[[  6   0   7  -1  -6   5   8  -7   2  -1  -6   3]
 [ -3  -3  -4  -1  -5  -7  -2  23   5   4  -3   8]
 [ -2  -4   4  -1  -6  -4   1  23   6   3  -4  12]
 [  6   6   5   2   8  11   6 -40  -8  -7   3 -15]]
->
[[-15   3  -7  -8 -40   6  11   8   2   5   6   6]
 [ 12  -4   3   6  23   1  -4  -6  -1   4  -4  -2]
 [  8  -3   4   5  23  -2  -7  -5  -1  -4  -3  -3]
 [  3  -6  -1   2  -7   8   5  -6  -1   7   0   6]]

[[ -2  -2  -2  -1  -2]
 [ -6   1  -7   0  -6]
 [ -1  -1  -1  -1  -1]
 [-10  17   2  -3 -21]
 [ -1   0   0   0  -1]
 [  4 -23   0  12  12]
 [-30   9  14 -13 -18]
 [ 10  -6 -10  -3   7]
 [ -1  -1  -1  -1  -1]
 [ 24 -13 -11  10  10]
 [-17   7  16   5 -17]
 [-16   3  15  16 -25]]
->
[[-25  16  15   3 -16]
 [-17   5  16   7 -17]
 [ 10  10 -11 -13  24]
 [ -1  -1  -1  -1  -1]
 [  7  -3 -10  -6  10]
 [-18 -13  14   9 -30]
 [ 12  12   0 -23   4]
 [ -1   0   0   0  -1]
 [-21  -3   2  17 -10]
 [ -1  -1  -1  -1  -1]
 [ -6   0  -7   1  -6]
 [ -2  -1  -2  -2  -2]]

[[ 21  19  -7  -6  19   9   7 -13]
 [  0  -5  -4   3   1   3   9   3]
 [  0  15  12  -5   9  -8  -6   9]
 [ 23  -2 -15   6  10  19  10 -35]
 [  3 -38  -6  11  -2  17   9 -33]
 [  6   9  13  -1  25   2  12   5]
 [  9  19   0   0  16  -1  22  21]
 [ -6  -9   4  17  -6   1  14   8]
 [ 11  15 -10  -1  -1   2  -1  -6]
 [  2  11   2  -4   2  -4 -12  -4]
 [-20 -23  16  -6  -8  -8 -31 -12]]
->
[[-12 -31  -8  -8  -6  16 -23 -20]
 [ -4 -12  -4   2  -4   2  11   2]
 [ -6  -1   2  -1  -1 -10  15  11]
 [  8  14   1  -6  17   4  -9  -6]
 [ 21  22  -1  16   0   0  19   9]
 [  5  12   2  25  -1  13   9   6]
 [-33   9  17  -2  11  -6 -38   3]
 [-35  10  19  10   6 -15  -2  23]
 [  9  -6  -8   9  -5  12  15   0]
 [  3   9   3   1   3  -4  -5   0]
 [-13   7   9  19  -6  -7  19  21]]

[[  2 -39 -40]
 [  2 -15 -21]
 [ 20  14   1]
 [ -7   7  18]]
->
[[ 18   7  -7]
 [  1  14  20]
 [-21 -15   2]
 [-40 -39   2]]

[[  1 -10 -21]
 [-10  -4  13]
 [ 20  29 -31]
 [ 14  17 -16]
 [ 18  22 -30]
 [ 10  13 -13]]
->
[[-13  13  10]
 [-30  22  18]
 [-16  17  14]
 [-31  29  20]
 [ 13  -4 -10]
 [-21 -10   1]]

[[-18 -30   5   5]
 [-12   2  -2   2]
 [  7  17   6   9]]
->
[[  9   6  17   7]
 [  2  -2   2 -12]
 [  5   5 -30 -18]]

[[ -6   9   4  -5   1  25 -17]
 [  6  -3  -7  19  15  18   5]
 [  4   8   7 -15 -19   7 -19]
 [  3  -4   1  -4  -6 -30  12]
 [  1   6   6 -18 -21  -8 -11]]
->
[[-11  -8 -21 -18   6   6   1]
 [ 12 -30  -6  -4   1  -4   3]
 [-19   7 -19 -15   7   8   4]
 [  5  18  15  19  -7  -3   6]
 [-17  25   1  -5   4   9  -6]]
---
[[ 33   4 -20   2  -2]
 [  0  14 -11   8   9]
 [ 24  24   3  40  25]
 [ 26  24  22  23  16]
 [  4   1   9  15   9]]
->
[[  0  14 -11]
 [ 24  24   3]]

[[ 11   6 -26  13]
 [ 18  -7 -18  28]
 [ -1 -16  21   9]
 [  0   9 -32  -7]]
->
[[ 18  -7 -18]
 [ -1 -16  21]]

[[ 16  41   3]
 [-28 -12  27]
 [ 12 -13 -19]
 [-18  -8  18]]
->
[[-28 -12  27]
 [ 12 -13 -19]]

[[ 11  -1  26 -17  36]
 [-21  -1 -30  21  19]
 [ -8   0 -35   3   7]]
->
[[-21  -1 -30]
 [ -8   0 -35]]

[[-22   6  -3   1 -35]
 [  3 -31 -11   9  -8]
 [  4  -4  -5   6  -4]]
->
[[  3 -31 -11]
 [  4  -4  -5]]

[[ 19   0 -19  12 -13]
 [ 35   0 -24 -15  14]
 [ -2   0  -7  -7 -14]]
->
[[ 35   0 -24]
 [ -2   0  -7]]
---
[[ 37  -8]
 [-19  -3]
 [ -8  -5]
 [ 36  -7]
 [ 22 -14]]
->
[[ 37  -8]
 [-19  -3]
 [ -8  -5]]

[[-24  21]
 [ 16  39]
 [ -5  16]
 [-12  -8]]
->
[[-24  21]
 [ 16  39]
 [ -5  16]]

[[-16   2 -11 -13  32]
 [ 12   4 -20 -21  30]
 [ -3   3 -16 -18  34]]
->
[[-16   2]
 [ 12   4]
 [ -3   3]]

[[  0   1   0   3  -7]
 [  1  -3   0 -11  36]
 [  0   0   0  -9 -15]
 [ -1 -24   0 -13  -3]
 [  0  -6   0   5 -15]]
->
[[ 0  1]
 [ 1 -3]
 [ 0  0]]

[[-16 -27 -10 -26]
 [ 15  29  10  25]
 [  8 -38  -9 -12]]
->
[[-16 -27]
 [ 15  29]
 [  8 -38]]

[[  6 -25]
 [ 10   8]
 [ -4  35]
 [  2 -40]]
->
[[  6 -25]
 [ 10   8]
 [ -4  35]]
